In the rows, 128 means zero.
Named moves, each a turn or a mirror, and the order they were made in; the first pair answered
zaru (before |-> after):
135	148	129	147	116	131	155	108	130	149	129	130	129	137	155	126	133 |-> 125	126	133	124	130	111	110	90	116	133	120	112	125	153	126	138	100
138	127	132	142	138	132	161	151	127	141	109	176	145	117	193	155	166 |-> 127	86	137	105	164	94	86	133	103	115	95	144	140	142	150	181	114
125	115	133	141	148	132	112	129	126	110	139	170	129	132	159	141	145 |-> 125	114	134	134	153	128	105	129	121	104	136	167	130	134	155	145	139
137	116	136	112	145	128	133	122	117	98	136	134	136	123	123	147	124 |-> 139	127	132	122	138	137	152	130	124	109	139	143	137	119	133	138	136
tep (before |-> after):
135	136	129	124	116	127	145	131	145	143	128	138	114	130	140	126	138 |-> 139	133	127	123	117	128	145	134	147	144	133	132	115	134	142	125	141
116	149	141	137	118	128	169	105	133	132	116	133	139	123	159	142	139 |-> 127	142	149	141	135	120	138	134	143	128	102	177	121	132	135	117	150
133	107	132	119	130	125	129	120	128	140	125	132	117	128	159	143	130 |-> 132	108	136	117	128	122	125	122	124	141	118	146	112	139	154	138	128
boda (before |-> after):
114	90	105	128	151	135	76	116	122	134	124	72	129	110	94	145	127 |-> 100	124	143	139	114	101	119	100	109	133	79	177	117	147	156	157	148
132	111	125	98	121	126	119	120	123	151	127	120	118	123	133	125	129 |-> 133	113	130	100	122	126	120	117	121	146	122	132	117	128	143	129	135
117	173	130	141	107	122	148	116	128	115	138	105	156	122	102	109	120 |-> 115	139	127	144	159	130	113	137	130	91	148	120	155	109	136	141	159

Each pair is 2 to 3 moves apart.
116	131	134	104	168	127	112	97	112	100	136	106	169	138	110	163	139 |-> 125	127	131	110	181	129	91	118	122	100	134	126	157	139	93	144	151 -> tep tep
143	158	132	142	81	131	141	117	117	137	111	139	125	140	83	82	86 |-> 135	98	115	145	164	155	113	149	125	113	138	151	123	105	178	160	175 -> tep tep boda
134	147	125	134	110	144	144	133	140	139	144	99	149	108	117	111	144 |-> 131	157	140	138	96	130	149	137	135	138	126	145	139	122	122	99	147 -> boda boda tep
125	138	136	130	110	124	141	102	116	119	113	128	123	146	121	123	111 |-> 133	117	120	131	149	143	115	122	125	114	138	98	127	121	121	136	134 -> zaru boda
131	103	148	91	141	136	85	120	149	100	147	136	152	130	120	140	119 |-> 130	141	165	110	97	133	139	112	151	119	128	179	147	140	144	120	124 -> boda zaru
137	95	126	128	151	130	103	124	134	133	130	131	128	127	146	147	135 |-> 130	100	122	121	141	133	114	107	132	134	132	101	137	129	141	156	122 -> tep boda boda
131	80	119	112	155	115	108	120	119	122	131	108	124	123	130	161	133 |-> 128	94	133	111	150	97	105	118	114	113	110	145	115	140	119	151	128 -> tep tep
120	118	114	126	142	122	102	131	127	117	131	122	143	126	120	146	132 |-> 112	141	123	129	114	114	129	113	119	124	115	134	147	136	128	150	120 -> tep boda
130	110	128	136	99	103	167	118	113	176	108	103	128	103	150	121	128 |-> 124	77	131	117	142	86	120	120	106	153	104	104	123	109	156	147	131 -> zaru boda
120	111	153	115	122	134	141	107	125	130	142	119	121	130	117	130	113 |-> 119	105	158	115	142	129	125	115	125	121	133	140	121	133	126	141	126 -> boda tep
120	126	113	131	177	140	100	160	116	108	141	146	121	143	175	138	169 |-> 122	180	125	127	88	121	151	119	104	137	116	140	123	171	121	92	95 -> zaru boda
133	105	108	121	138	134	122	146	144	147	139	108	108	133	130	119	136 |-> 133	120	112	128	115	132	147	141	144	159	135	119	108	137	136	114	135 -> boda tep boda
133	139	120	125	169	138	102	117	128	68	138	81	157	130	87	128	113 |-> 124	178	142	147	146	130	157	114	126	72	120	158	156	142	157	143	159 -> tep boda zaru
108	117	137	105	137	103	99	101	104	101	123	100	134	145	111	151	98 |-> 127	162	138	153	113	133	160	143	133	129	125	173	124	129	145	106	161 -> zaru tep
132	123	129	132	136	127	111	165	138	144	129	146	123	125	124	97	129 |-> 121	130	139	136	120	117	144	143	129	142	122	157	127	133	168	130	139 -> tep boda tep
132	113	122	136	144	137	119	132	141	128	136	122	113	124	102	106	127 |-> 124	113	134	135	143	120	118	124	136	122	116	155	107	143	122	122	133 -> boda zaru
128	144	128	129	141	130	142	125	114	93	158	135	147	103	137	129	160 |-> 133	159	134	127	124	122	142	134	119	101	145	156	138	116	110	99	149 -> boda tep
141	121	116	147	119	139	170	162	152	152	135	171	116	116	161	129	165 |-> 127	107	136	110	113	82	115	119	119	129	101	157	112	163	109	142	89 -> zaru boda
134	111	127	120	128	124	82	131	120	138	108	132	127	121	118	142	115 |-> 143	139	124	139	105	147	131	141	133	159	114	145	126	111	138	122	140 -> boda boda zaru
141	120	158	108	131	87	90	139	118	88	90	192	111	138	92	136	104 |-> 153	144	145	145	127	130	148	168	143	116	117	210	117	103	142	120	172 -> boda boda zaru
128	111	124	123	150	126	134	114	124	101	135	108	137	119	157	165	146 |-> 133	108	116	124	140	134	133	110	128	104	145	79	145	114	134	155	130 -> boda boda
108	131	147	133	122	114	144	101	116	99	118	137	140	139	190	189	156 |-> 114	160	144	127	73	117	173	84	115	120	115	109	146	145	146	154	108 -> boda boda boda
145	139	136	138	128	121	137	166	130	143	104	180	116	132	109	111	114 |-> 137	105	110	122	143	144	127	144	126	144	136	81	137	106	113	148	91 -> zaru boda tep
126	149	126	140	145	100	125	123	128	108	123	208	106	148	161	126	147 |-> 136	178	119	134	92	102	149	104	129	134	128	158	112	148	103	83	92 -> boda boda boda
116	106	111	116	148	128	106	127	120	121	143	109	124	123	131	155	133 |-> 122	145	122	139	105	127	149	133	128	141	125	164	117	135	127	117	140 -> zaru boda tep
129	131	132	124	107	112	110	142	121	134	112	133	132	145	109	95	85 |-> 136	143	119	143	102	140	143	162	135	148	127	140	132	124	129	84	119 -> boda zaru boda
104	141	113	126	147	129	129	109	131	92	136	121	157	160	129	167	133 |-> 106	167	120	136	116	138	159	104	136	108	131	126	156	159	132	152	130 -> boda zaru
126	113	144	117	138	115	112	98	127	137	127	128	120	127	139	150	112 |-> 133	121	148	119	127	110	113	101	130	144	122	135	116	131	118	129	98 -> tep boda
152	120	130	144	130	130	112	176	125	128	137	140	110	103	97	78	154 |-> 143	106	143	126	137	100	87	158	110	113	119	155	107	126	88	92	134 -> boda zaru
145	146	149	138	129	117	168	157	97	117	136	133	126	101	141	133	134 |-> 148	130	143	124	139	110	140	151	95	114	140	97	130	102	109	135	108 -> boda zaru
128	130	109	124	126	139	136	131	133	135	154	102	123	112	136	132	131 |-> 125	141	125	132	124	124	138	133	132	128	129	157	116	129	153	133	144 -> boda tep
141	104	128	117	144	124	81	153	137	124	109	141	114	132	111	122	139 |-> 139	110	110	122	124	157	133	134	135	143	137	90	132	102	155	149	149 -> tep zaru
152	171	119	144	94	134	144	128	162	132	137	120	141	125	103	99	125 |-> 142	138	123	141	149	122	111	146	158	103	131	166	131	129	152	141	173 -> zaru boda zaru
138	144	122	143	128	158	154	141	140	132	141	123	129	103	141	123	151 |-> 118	127	139	115	136	112	112	106	109	102	112	135	130	140	135	159	117 -> zaru tep boda
126	144	125	139	133	155	151	137	154	114	144	119	153	108	137	129	156 |-> 129	148	120	139	128	158	156	136	152	118	143	111	153	108	127	126	146 -> boda boda
117	150	127	134	82	139	176	101	110	136	126	119	135	136	129	130	104 |-> 110	92	118	119	157	137	103	117	111	102	143	102	133	127	143	170	125 -> zaru boda
119	131	127	135	142	129	128	149	134	111	117	155	124	134	132	121	154 |-> 121	118	124	126	153	130	107	148	132	106	125	140	124	134	120	123	146 -> boda zaru boda
121	161	135	126	86	127	154	137	141	135	125	127	149	141	128	120	117 |-> 124	138	126	131	125	142	137	166	149	122	139	134	148	122	157	141	159 -> zaru boda zaru
127	138	134	111	123	125	133	122	122	131	139	116	124	140	106	127	105 |-> 127	119	127	118	154	135	122	142	128	123	153	119	124	125	131	140	137 -> zaru boda zaru
142	95	116	117	153	136	99	135	117	121	153	132	106	120	164	180	150 |-> 145	93	112	104	141	133	88	126	115	120	161	92	113	121	121	167	112 -> boda zaru boda
122	107	152	130	143	134	88	130	152	102	130	137	153	104	120	134	135 |-> 118	123	164	138	123	120	110	119	149	107	108	169	148	119	132	135	132 -> boda boda boda
132	134	129	151	124	142	140	159	143	126	124	166	131	119	137	96	171 |-> 120	124	147	122	119	97	101	126	118	112	96	160	130	154	97	109	118 -> zaru boda
115	131	110	138	166	150	125	130	145	113	158	141	133	113	124	127	158 |-> 120	148	105	140	132	156	163	117	146	136	157	130	134	111	126	118	144 -> boda tep tep
145	145	126	107	153	120	102	114	139	120	119	153	137	129	97	131	147 |-> 146	164	130	116	130	127	127	115	140	133	118	163	137	126	99	115	153 -> boda zaru
128	125	129	119	112	127	122	115	123	140	134	98	121	133	89	120	88 |-> 122	112	131	138	148	133	129	144	130	129	132	158	117	122	164	150	164 -> boda zaru
103	158	112	150	153	161	147	139	140	76	156	107	176	112	146	117	181 |-> 105	164	109	151	142	164	149	135	141	84	155	88	179	113	126	107	162 -> boda boda
101	125	117	105	123	127	110	110	101	103	121	114	153	143	123	153	115 |-> 107	151	117	126	104	145	155	121	111	122	123	145	152	132	157	139	150 -> boda zaru
136	133	122	139	110	134	160	135	131	158	132	138	118	118	153	127	135 |-> 126	115	132	124	127	107	128	127	121	140	115	156	111	138	158	149	130 -> boda zaru boda
117	152	148	178	140	140	175	145	118	133	150	130	135	110	147	112	148 |-> 119	153	143	177	133	140	180	143	116	137	154	116	136	111	134	105	137 -> boda boda boda
131	125	121	128	164	147	113	137	137	114	136	116	151	115	115	137	137 |-> 128	158	139	142	122	136	155	130	134	128	116	158	149	131	132	126	136 -> zaru boda
136	139	115	120	90	131	172	114	128	184	126	124	108	125	162	122	113 |-> 139	95	93	108	149	139	113	134	134	165	153	81	113	105	150	147	123 -> boda zaru
118	143	129	111	133	107	133	84	123	116	126	148	144	157	171	146	161 |-> 137	173	126	126	103	116	144	103	140	131	127	148	142	155	112	81	147 -> boda tep zaru
138	138	132	141	120	138	149	142	139	137	122	159	133	130	156	118	155 |-> 129	121	139	114	123	107	107	115	120	119	105	137	133	159	117	126	101 -> zaru boda
154	115	115	139	121	141	137	119	138	150	156	106	115	108	105	123	120 |-> 152	103	117	143	149	135	124	129	138	139	155	129	112	105	134	146	149 -> boda boda boda
136	105	130	112	132	130	88	152	132	117	126	123	95	131	123	108	138 |-> 138	134	133	128	97	139	131	152	140	137	126	135	93	128	131	90	142 -> zaru boda
142	132	131	120	109	119	119	139	134	132	117	159	136	119	121	106	123 |-> 141	114	126	113	126	121	95	142	132	122	125	138	138	115	114	111	117 -> zaru boda
133	132	128	137	134	122	142	125	128	132	134	147	124	126	152	134	146 |-> 139	118	119	132	153	130	117	132	131	121	145	122	130	119	125	127	138 -> boda tep boda
138	141	138	140	109	124	156	145	136	155	106	183	108	134	171	103	146 |-> 131	84	133	109	171	108	71	145	131	123	112	150	109	137	150	139	130 -> boda boda zaru
115	121	123	134	136	98	149	126	123	131	121	144	111	142	153	156	115 |-> 121	119	114	138	150	111	149	141	133	131	135	136	115	128	158	158	131 -> boda boda zaru
103	120	131	108	149	116	107	101	118	114	153	106	161	120	145	142	102 |-> 107	134	139	106	135	99	100	103	119	109	133	133	154	135	116	121	89 -> tep boda
114	135	146	118	161	104	78	125	125	77	111	133	130	144	106	151	127 |-> 115	133	136	117	158	109	75	124	125	79	122	108	133	136	85	140	117 -> boda boda
116	136	129	111	106	90	119	107	103	176	105	83	129	128	135	158	106 |-> 126	126	112	121	136	123	122	137	123	177	137	67	133	94	160	156	152 -> zaru boda
108	164	125	118	103	132	153	90	111	111	122	92	163	160	105	106	88 |-> 110	121	107	111	162	151	109	115	120	94	149	61	166	135	110	129	116 -> boda boda boda
142	126	109	138	143	123	161	117	116	131	101	133	139	135	183	145	146 |-> 141	102	106	126	171	124	130	121	120	121	111	100	143	127	165	155	138 -> boda boda zaru
120	138	132	120	112	138	142	104	108	141	132	143	133	118	145	135	106 |-> 122	124	116	123	133	156	134	116	116	144	149	118	136	97	144	136	119 -> boda zaru
131	108	127	119	138	124	109	141	135	131	128	132	131	121	108	112	136 |-> 128	112	123	117	117	132	132	126	130	137	135	103	142	117	116	121	122 -> boda boda tep
110	97	150	121	121	94	124	122	115	135	98	155	94	133	165	144	120 |-> 108	77	137	121	144	104	110	127	119	130	118	121	103	117	167	161	124 -> boda boda tep
127	155	141	148	93	137	156	148	153	167	122	174	129	107	180	107	133 |-> 125	131	136	144	129	142	128	160	153	153	131	173	130	95	194	123	158 -> boda boda
92	126	112	137	135	128	120	106	124	94	141	82	164	120	98	125	125 |-> 98	144	119	161	134	140	156	125	132	101	138	133	159	111	149	125	173 -> zaru boda
137	182	148	157	109	115	146	132	103	127	146	160	128	139	126	92	123 |-> 130	132	136	136	164	105	74	135	95	97	155	123	129	137	106	122	111 -> zaru boda
114	138	116	129	125	122	129	103	123	95	142	101	152	132	103	136	108 |-> 114	129	125	132	149	112	104	121	127	82	128	144	142	143	104	132	121 -> tep boda
111	102	124	116	138	129	135	98	111	113	131	100	149	129	164	184	122 |-> 116	119	124	117	109	129	153	87	116	126	130	78	152	129	137	164	95 -> zaru boda zaru
114	101	111	127	114	124	152	108	115	152	132	130	126	120	166	141	130 |-> 113	94	110	117	114	110	135	99	109	150	130	116	123	129	148	144	110 -> zaru boda
97	120	150	107	111	71	114	85	109	126	119	131	106	146	117	141	76 |-> 103	106	136	102	126	86	97	92	114	124	136	98	112	135	101	140	72 -> boda boda boda
133	118	137	131	146	109	130	161	130	132	132	185	125	148	158	138	164 |-> 136	150	142	132	88	102	162	141	132	155	124	166	130	153	122	101	120 -> boda boda boda
142	157	135	151	110	142	151	129	131	142	124	138	137	125	166	131	136 |-> 136	133	144	132	135	122	116	122	119	121	107	151	133	139	174	156	140 -> boda zaru boda
115	150	125	134	121	108	129	96	113	100	127	110	146	134	114	148	121 |-> 119	154	120	148	128	127	148	112	128	106	136	121	149	121	144	144	158 -> boda zaru
163	133	126	124	80	160	149	156	142	185	121	172	107	102	156	89	141 |-> 148	81	140	80	126	106	61	132	114	137	96	169	101	137	132	138	100 -> zaru boda
135	114	124	119	143	131	114	122	126	119	129	100	137	138	106	126	116 |-> 136	143	128	138	110	136	155	125	131	137	126	119	131	137	121	111	127 -> boda boda zaru
136	172	132	156	118	126	128	158	143	130	138	145	115	108	97	76	143 |-> 125	140	143	139	155	99	74	153	132	99	122	167	105	128	109	113	140 -> zaru boda
